Each row is where one point has got to under a steady rotation. How many steps took it there?
The counts run from 0 to 138.
[104 120 115 138  92 124 173 129 156 181 146 173 143 171 117 130 158 125
 183 124 125 124  96 109 162  90 110 132 137 136 126 186 141 139 132 128
 101 102 108 117  83 135 130 119 125  85 134  47 108 117 149] : 87
[107 147 105 125 145 102 160 153 165 170 102 152 143 153 130 149 134 101
 163 118 136 133  91  83 149 139  91 139 152 147 110 174 159 145 182 138
  98 118  91 188 111 110 139 117  63 119 158 120 124 128 126] : 111
[109 152 134 124 148 111 177  99 205 149 142 110 151 171 134 127 123 111
  94 114 144 137  78 141 123  99 117 117 173 156 119 160 141  96 154 109
 153 129 112 145 106 118 151 118 114 127 142  91 140  99 148] : 106
[149 162 148  91 155 131 159 142 180 133 124 114 170 160 136 120 132 129
 127 137 133 101  61 127 135 113 146 157 169 156  84 163 137 116 168 137
 101 129 106 144 116 106 164 129 102 146 198 134 138  94 141] : 122
[137 135 127 126 131 142 167 116 167 184 130  96 148 147 146 102 106 120
 113 117 135 168  70 129 115  70 176 146 211 158 130 145 122 125 136 140
 113 119 122  91  84 131 155 123 115 118 153  99 126 106 148] : 0
[122 127 165 134 132  88 163 145 159 158 136 125 136 180 149  98  75 116
 133 116 152  96  61 134 132 143 138 123 161 154 125 167 125 109 177 148
 104 124 125 172  99 130 135 116  80 113 126 147 104 118 106] : 21
[131 120 102 103 141  68 151 129 178 175 148 170 143 164 128 107 156 102
 112 111 161 131 102 124 117  83 101 148 137 162 123 182 135 144 137 122
 170 147 146 144 106 133 121 117 104 107 118  98  92 143 104] : 27
[115 115 119 120 132 118 164 107 208 128 144 149 139 186 156 129 121 140
 158 110 151 133  82 140 158  88 137 163 153 165  87 157 122 131 118 130
  95 127 134 144  84  96 147 106 117  93 143  83 116 109 130] : 17
[132 128 127 144 107 152 179 152 120 182 106 146 150 211 132 159 109 117
 137 103 152 124  87 135 126 132 118  84 141 134 150 199 106 114 169 135
 106 121 134 144 104 148 146 127 119 122 152 109 142 139 142] : 74
[116 139 115 139 137 108 192 141 152 165 149 135 151 154 121 143 145 129
 126 165 132  99  93  89 170 114 146 109 151 151 130 209 123 107 149 146
 123 153 112 131  99 136 159 113 136 113 163  89  81 100 138] : 6
[127  78 142 122 104 184 150 161 166 138 134 152 142 189 146 118 127 135
 143 134 154 129 105 122 112  93 127 149 155 141 124 175 134 149 176 138
 100 103 135  93 102 117 167 134 128 107 170 129 181 131 144] : 62
[176 124 161  97 141 103 149 170 139 166 156 142 121 157 125 104 106 102
 123 118 146  88  84 135 116 105 132 120 157 179 144 168 116 110 151 165
 147 136 122  94 119 146 157 110 112 139 203 139  86 103 118] : 137
[129 141 170 107 118 178 175 102 162 165 143 135 135 168 148  81 107 125
 143  93 126 124  95 125 104  82 150 113 152 151 107 148 130 113 143 135
 122 104 127  86 112 128 147 130 146 106 184 117 132  91 153] : 69
[168 119 119  90 145 132 156 125 151 156 106 156 109 176 160 147 153 129
 132  83 164 145  82 161 123  80 130 129 158 166  98 172 128 127 159 143
 135 146 166 163 106 117 134 109 108 134 162 106 113 114 110] : 134
[152 151 109 106 141 113 142 139 123 197  78 146 142 153 131 124 147 112
 126 108 144 137  90  96 151 100 133 131 168 156 130 180 111 156 140 164
 102 120 137 149  95 144 133 128  85 112 168 101  77 127 122] : 3
[171 176 135 102 158  99 153 155 153 168 118 113 168 137 128 111 136 122
  98 134 149  94  63 117 141 104 142 139 162 155 100 165 142 134 178 137
 128 135 114 140 125 131 146 129  96 147 181 152 116 100 123] : 121
[145 130 144 103 140 116 160 123 165 112 145 152 169 201 138 138 126 134
 112 108 183 125  57 150 129 113 105 121 154 176 108 152 140 110 169 119
 135 121 142 125 111 119 157 147 129 153 178 137 165  93 133] : 45
[178 133 138  89 103 125  94 135 139 151 108 163 107 196 141 136 154 115
 148  83 179 106  88 126 150  57 104 132 126 168 121 140 135 134 141 151
 147 115 125 100 117 126 138 114 128 121 180 109 102 119 128] : 56
[153 131 173 103 139 135 150 154 164 140 157 127 119 154 140  95 102 112
 141 106 127 111  54 143 106 107 162 141 151 182 111 157 130 123 164 144
 109 131 112  83 120 116 167 112 106 122 200 135 122  97 132] : 138
[166 118 133  91 147  96 144 144 135 147 121 155 118 171 154 153 129 126
 148  80 151 143  63 169 151  95 124 157 169 183 123 149 147 120 150 162
 119 130 130 142 102 114 146 106  95 133 162 101 148 117 106] : 126
[102 128 147 129 112 117 199 107 173 163 143 123 136 179 140  99 108 118
 112 111 128 103  74 144 146 109 124 104 192 147 110 149 144  80 173 135
 123  87 127 154  87 112 132 107  98 122 130  89 131  98 133] : 98
[134 155 122 123  99 123 156 117 140 178 108 112 161 206 114  97 147 120
 119 146 150  78  88  95 168 111 128 113 147 160 134 180  95 112 136 154
 113 105 121  89 104 153 140 118 108 119 183 120  76 102 177] : 84
[164 126 151  96 109 128 134 135 147 169 108 167 110 195 155 153 126 110
 171  51 153 115  82 150 135  82 116 112 117 162 109 140 140 120 143 135
 109 120 114 118 120 132 146 117 123 118 184 112 114 117 122] : 57
[107 111 114 127 172 122 165 147 186 144 118 169 151 184 132 147 142  98
 157 140 156 130  74 116 134 130  97 153 121 161 114 192 159 156 178 126
 119 132 138 171 117 103 142 145 100 103 151 124 140 127 117] : 34
[141 135 131 128  75 115 128 134 166 192 114 106 156 178 120  72 140 128
  96 158 141  83 100  69 157  94 114 151 182 140 134 162 107 143 134 145
 105 112 116 118 110 143 147 119  88 101 143 128 101 124 163] : 92
[114 110 146 143 132  94 150 170 170 160 158 128 151 170 136  87 103 111
 141 172 159  81  96  99 135 149 132 133 158 153 115 184 133 132 182 144
 118 137 104 144  97 122 169 124  81  83 143 152  98 119 122] : 22
[133 142 144 115 144 125 158  99 197 136 127 107 145 186 147 112 140 129
 127 136 135 119  68 136 157  84 153 152 170 196 102 164 107 132 122 150
 119 121 136 121  97 127 153 117 122 112 151  94  96 102 129] : 16
[123 104 105 121 108 171 158 143 136 179 120 182 135 163 132  99 145 114
 155 124 147 130 124  69 121  90 121 127 141 131 119 168 145 166 157 159
  97  81 144 104  98 124 150 137 110 117 175 107 122 121 150] : 71
[172 148 117 108 146  63 150 183 155 192 130 141 155 141 126 137 135 118
 140 137 143 118  85  95 143 117 124 131 149 133 110 178 177 125 179 124
 140 145 104 156 124 145 150 130  83 130 172 131 101 103 117] : 120
[175 131 167 110 128 123 144 151 149 169 132 123 152 176 131  92 158 143
 117 126 157  97  73 144 106  78 127 130 152 140 114 171 148 140 188 115
 135 114 147 113 117 141 156 164 145 134 181 143 150 120 127] : 52
[101  96 137 125 132 113 169 137 165 153 150 144 144 170 135 121 105 121
 156 127 133 155  75 138 143  94 166 170 183 149 134 160 144 119 134 165
  94 112 120 113  76 110 152 107 114  99 144  60 125 110 142] : 9
[113 146 141 117 122  93 196  91 164 183 122 145 128 168 120 102 159 102
 113 108 131  98  63 159 137  94 108 110 167 161 118 161 138 105 156 126
 143 100 131 142  92 135 111 116 125 121 148  85 110  82 119] : 97
[158 129 145 115 119 119 143 199 147 179 148 163 145 164 122  92 146 141
 135 135 163 101  82 111 113  76 111 132 118 107 123 175 186 160 196 105
 144 123 115 123 128 157 149 150 136 116 158 130 130 116 121] : 51
[109 134 138 127  93 174 174 121 161 178 158 145 146 182 126 120 107 133
 170 101 128 151  83 119 117  84 138 141 150 135 106 166 130 144 133 120
  88 113 112  88  98 128 138 113 140  95 158  71 141 118 170] : 78
[169 107 155 110 130 154 149 146 175 126 133 121 163 191 151 109 142 153
 112 118 176 119  69 142 126  68 130 135 158 151 101 147 134 135 186 113
 115 107 139 121 111 126 168 160 135 140 175 148 166 112 146] : 53
[131 105 140  90 121 118 147 157 155 118 163 157 159 214 127 163 113 132
 137 126 186 121  92 116 147 115 108 147 144 157 128 159 157  93 168 144
 132 124 124 101 116 113 175 127 117 135 169 118 156 104 150] : 46
[123 137 152 115 148  65 181 107 193 150 164 128 145 182 139 109  76 126
 115  97 162 132  85 135  99 130 107 124 165 171 113 147 146  93 159 124
 157 146 120 155 110 113 152 121  89 126 138 135 107 119 117] : 29
[112 132 112 138 124 101 154 138 205 146 173 132 153 171 126 117 110 116
 111 155 157 147 110  92 138 101 106 148 189 145 118 151 149 101 151 133
 144 108  96 133  99 108 165 102 100 126 155  88 135  96 153] : 107
[149 127 116 113 114 167 170 116 103 187  76 154 135 194 145 123 133 111
 133  90 145 126  64 123 123 105 127 100 151 168 120 170 106 144 172 143
 110 108 163 147 102 143 127 137 111 143 169 111 145 136 139] : 73
[143 107 144 113 116 138 163 165 152 167 139 181 116 184 151 135 109 113
 177  84 144 111  84 139 133 106 107  86 108 127 109 162 158 105 187 119
 120 132 102 148 118 132 147 104 127 106 172 112 118  98 127] : 58
[131 123 143 135 137  93 135 155 183 165 137 120 135 168 108  71 141 106
 116 178 138  84  74 108 131 121 117 180 145 171 120 181 121 155 146 151
 127 140 130 110 103 123 152 131  90  88 148 149  92 121 120] : 23
[141 124 126 157  84 112 167 160 170 188 158 118 165 177 123  95 119 143
 113 151 154 108 112  99 150 127 111 116 181 110 139 174 116 120 177 141
 107 106 118 140  87 150 147 122  89 101 128 129 113 123 162] : 91
[121 161 147  92 159 100 127 136 190 144  99 134 130 161 123  81 118  99
 140 121 138 105  67  90 114 104 123 177 134 198  91 145 144 147 141 137
 100 122 132 122 121 110 147 129  88 128 180 154 109 122 129] : 32
